In the rows, zero is written as 128.
Turns in one plane each, and the order they were made in; the first pair answered:
turn J916:
[120 146 139 182  87 148 140 140 103 131 122 122 111 142 108 118 109 134
 129 111 134 116 116 126  81] -> [127 143 135 164  90 151 137 138  94 124 121 115 109 147 109 120 107 134
 129 101 135 110 112 135  75]
[103 170 150 226  67 134 172 127 161 174 122 137 162 130  83 111 137 114
 119 149 139 121  76  99 106] -> [148 171 124 119 116 154 164 121  98  83 122  69 140 134 143 120 119 104
 115  69 129  48  85 115  60]
[160 142 152 121 134 153 134 144 164 117 106 109 134 119 111 118 129 164
 139 145 124  96 155 110 135] -> [157 118 146  90 130 148 121 129 154 114 107 110 130 138 109 115 112 173
 145 148 119 111 147 136 115]
turn J480:
[130 140 129 133 117 126 142 138 137 119 129 129 105 106 162 153 134 113
 104 132 161 147 138 150 181] -> [111 119 134 153  92 118 151 131 132 139 128 138 100 106 144 155 122 124
 104 133 148 157 128 156 164]
[148 132 150  93  92 142  88 149 121 126 150 122 157 160 130 127 106 149
 159 151 117 129  96 136 118] -> [157 131 145  82 128 141  79 161 121 106 144 121 139 135 154 138 112 139
 157 145 119 119 130 125 143]
[125 188 152 169  68 144 111 122 114 184 114 136 183 142  61  72 104 106
 139 154 167 132 128 156 135] -> [166 209 137 132 145 149  83 148 117 131 103 125 168 109 111  91 126  84
 135 144 183 104 185 127 195]
[174 193  80 104 144 180 145 143 136 106 111 113 154 174 131 108 174 107
 132 116 175 111 106 138 170] -> [144 117  85 140 181 129 143 158 112  96 104 152  70  90 160 164 138 132
 137 100 127 125 197 118 183]
turn J630:
[142 104  72 133 134 125  88 115 188 165 108 188  93 124 134 148 108 161
 116 145 155 101 144 117 192] -> [148  89  64  95 147 123  85 107 158 141 108 172  76 122 149 156  89 163
 117 117 143  81 151 127 168]
[118 106 134 139 180 107 121 131 140 143 144 145  70  77 159 147 148 149
 116 144  96 123 223  88 169] -> [116  94 129 119 176 108 132 122 111 121 148 123  57  78 169 151 127 153
 112 111  83 101 215  99 131]
[108 164 113 162 143 196 107 146 196 113 158 106 114 121 131 111 179  88
 124 100 136  63  84  47 164] -> [114 156 105 138 164 195  93 147 197 102 160 106 108 117 146 118 179  90
 127 104 142  67  98  50 178]
Now pairs of rows:
Each pair is 2 to 3 turns apart.
[139 135 116 109 124 149 105 119 150 156 128 129 167 158 117 103 138 139
 135 161 140 154 111 154 146] -> [155 150 106  83 160 157 101 130 132 113 123 103 154 141 150 112 139 129
 131 129 138 117 134 144 147] -> J630 J916 J916
[131  88 131 120 127 126 129 131  89 102 112 108  86  94 136 153 125 161
 125  85 105 112 140 126  96] -> [136 140 137 125  83 155 119 123 132 148 116 115 154 162  91 112 156 148
 128 137 149 141  67 137 107] -> J916 J480
[ 91 136 146 218  62 120 172 140 156 172 129 136 160 140  93 100 139 121
 110 150 138 123  75 118 112] -> [123 130 132 191 164 106 139 175 151 111 114 135 103  68 165 143 153 109
 106 134 142  93 180  83 189] -> J480 J480
[135  73 139 105 170 111 143 108  66  99 143 142  88  94 165 135 108 149
 125  77  99 123 175 136  92] -> [128 166 163 174  94 153 177 109 132 161 149 138 178 154 100  78 163 123
 113 120 148 131  74 126  96] -> J630 J480 J630
[139 135 113  90 139 141 127 145  66  85 137 110  72 123 155 143 110 110
  91  63 115  89 146 102  90] -> [ 87 105 140 173  68 113 142 133 100 174 144 169  85 131  91 135  95 136
  97 119 104 158 117 111  82] -> J480 J916
[112 156 117 110  72 135 118 124  59 171 107 130 116 149 142 119 125 131
 105 177  46 133  98 145 119] -> [139 168 105  91 124 138 106 144  57 133 104 119  96 118 187 135 140 113
 104 163  53 107 140 122 157] -> J480 J630 J480
[ 77 139 149 114  94 177 111 112 138 190 111 138 159 164  88 128 124 153
  70 184 127 188 100 158 116] -> [ 57 155 165 199  99 172 162 135 124 159 111 122 118  87 103 153 122 144
  53 123  98 132 135 109 100] -> J916 J480 J480
[100 138 150 159 116 123 123 121 162 155 129 173 118 116 126 124 108 122
 145 165 147 130 173  93 189] -> [105 112 140 106 111 125 141 103  99 107 133 129  85 117 147 132  70 132
 146  92 109  81 164 118 107] -> J630 J630 J630
[127 187 119 167 102 128 154 155 162 150 130 110 156 141 103 113 167 112
 113 133 143 104  91 119 127] -> [150 112  93  69 177 102 103 150 113 100 127 113  95 120 161 154 128 131
 125 115 116 111 164 141 136] -> J630 J480 J916
[138 176  98 107 103 121 132 123 120 133 141  79 187 139 114  71 109 124
 104  93 131 111 129 115  80] -> [136 174 100 120 125 113 135 136 113 114 138  74 161 100 136  91 109 117
  97  75 122  93 164  94  92] -> J480 J630
[125 160 137 157 101 135 127 129 168 174 120 148 179 173  95 104 154 119
 128 186 150 155 100 132 177] -> [163 136 111  74 190 130  95 138 125  91 113 120 126 131 175 136 140 112
 127 141 139 111 179 126 200] -> J480 J630
[120 139 132 153 136 134 135 143 113  95 122 102 107  71 133 142 136 115
 114  78 108  91 138 106 100] -> [100 105 133 140  94 128 136 118 105 131 128 113 118 110 103 129 109 136
 124  91  93 125 103 144  59] -> J480 J916
[116 139 153 115 104 121 115 101 119 128 164 132 160 171  87 132 112 108
 115 115 102 161  83 130  90] -> [138 153 143  97 161 126 113 123 106  73 159 110 135 129 130 150 121  94
 102  82 104 114 133 103 112] -> J916 J916 J480
[109 130 143 176 111 123 136 139 145 159 124 144 143 124 101 124 129 118
 118 147 129 143 115 123 143] -> [129 154 135 150 131 139 150 138 121 110 125 101 138 118 127 123 133 101
 111  96 124  93 114 119 117] -> J916 J630
[135 160 112 153 116 139 166 121 175 147 122 135 146 189 117 114 130 104
  95 166 127 154 107 110 128] -> [149 141 100 110 158 131 127 122 173 135 119 145 128 178 152 128 130 110
 103 176 133 164 147 113 163] -> J630 J630 J916
[117 140 126 140 131 123 107 126 139 146 127 144 135 143 132 123 137 119
 134 146 143 145 115 126 136] -> [116 133 126 142 134 118 105 130 137 148 123 145 126 134 138 126 136 123
 135 148 138 145 122 122 142] -> J630 J630 J916
[115 102 109  83 154 100 119 162 104  89 123 146 122 143 135 132 133 172
 102 127  94 124 169 129 117] -> [111 130 118 127 148 109 144 175 110  82 120 139 124 122 136 133 143 158
  91 111  97  98 172 101 120] -> J916 J916 J630
[103 164 127 153 105 153 127 136 156 163 137 132 158 174 110 116 151 121
 132 163 139 127  96 117 145] -> [121 127 107  68 141 148 109 118  98 105 139  97 120 172 150 131 119 132
 140 110 116 101 117 141 106] -> J480 J916 J630
[164 152 128 150 132 132 128 142 129 105 116 133 132 161 142 103 155  92
 132 118 143 115 115 130 149] -> [128 103 140 183  96 106 141 125 115 133 119 156 106 147 120 115 125 116
 141 116 108 140 118 143 112] -> J630 J480 J480
[174 198 123 111 144 164 129 147 148 111 111 116 165 133 135 106 148 105
 108 127 159 112  99 116 156] -> [138  76 122 100 151 101 105 129 111 122 114 161  86  93 147 154  86 154
 124 127 101 160 160 145 135] -> J630 J480 J916
[ 90  96 133 127  82 115 135 101  75 144 176 124 115 120 113 106  90 130
 136  99 122 114  93 109 130] -> [129 124 122  92 138 128 113 121  78 101 170 106 115 104 152 112 117 111
 134  95 147  90 125  93 174] -> J480 J480
[125 113 130  69 144 109  95 121  95  95 118 136 158 110 174 122 114 134
 148  93 113 106 131 114 157] -> [ 96 147 154 159  91 115 131 125 132 147 121 155 193 115 123 100 131 130
 141 119 119 123  94  93 154] -> J480 J480 J916
[108 114 131 178 120 106 158 135 119 134 109 139 109  88 120 139 110 127
 117 114 106 127 143 109 120] -> [112 116 133 168 126 111 159 136 116 124 108 130 109  84 129 139 110 123
 116 104 108 113 149 111 115] -> J916 J916 J916
[111 112  86 115  73 127 116 101 140 177 121 146 180 177 108 109 124 146
 132 159 154 204  80 140 147] -> [140 180  85 161 133 147 132 147 161 125 115 119 172 115 149 121 170 101
 110 129 175 140 134  72 210] -> J630 J916
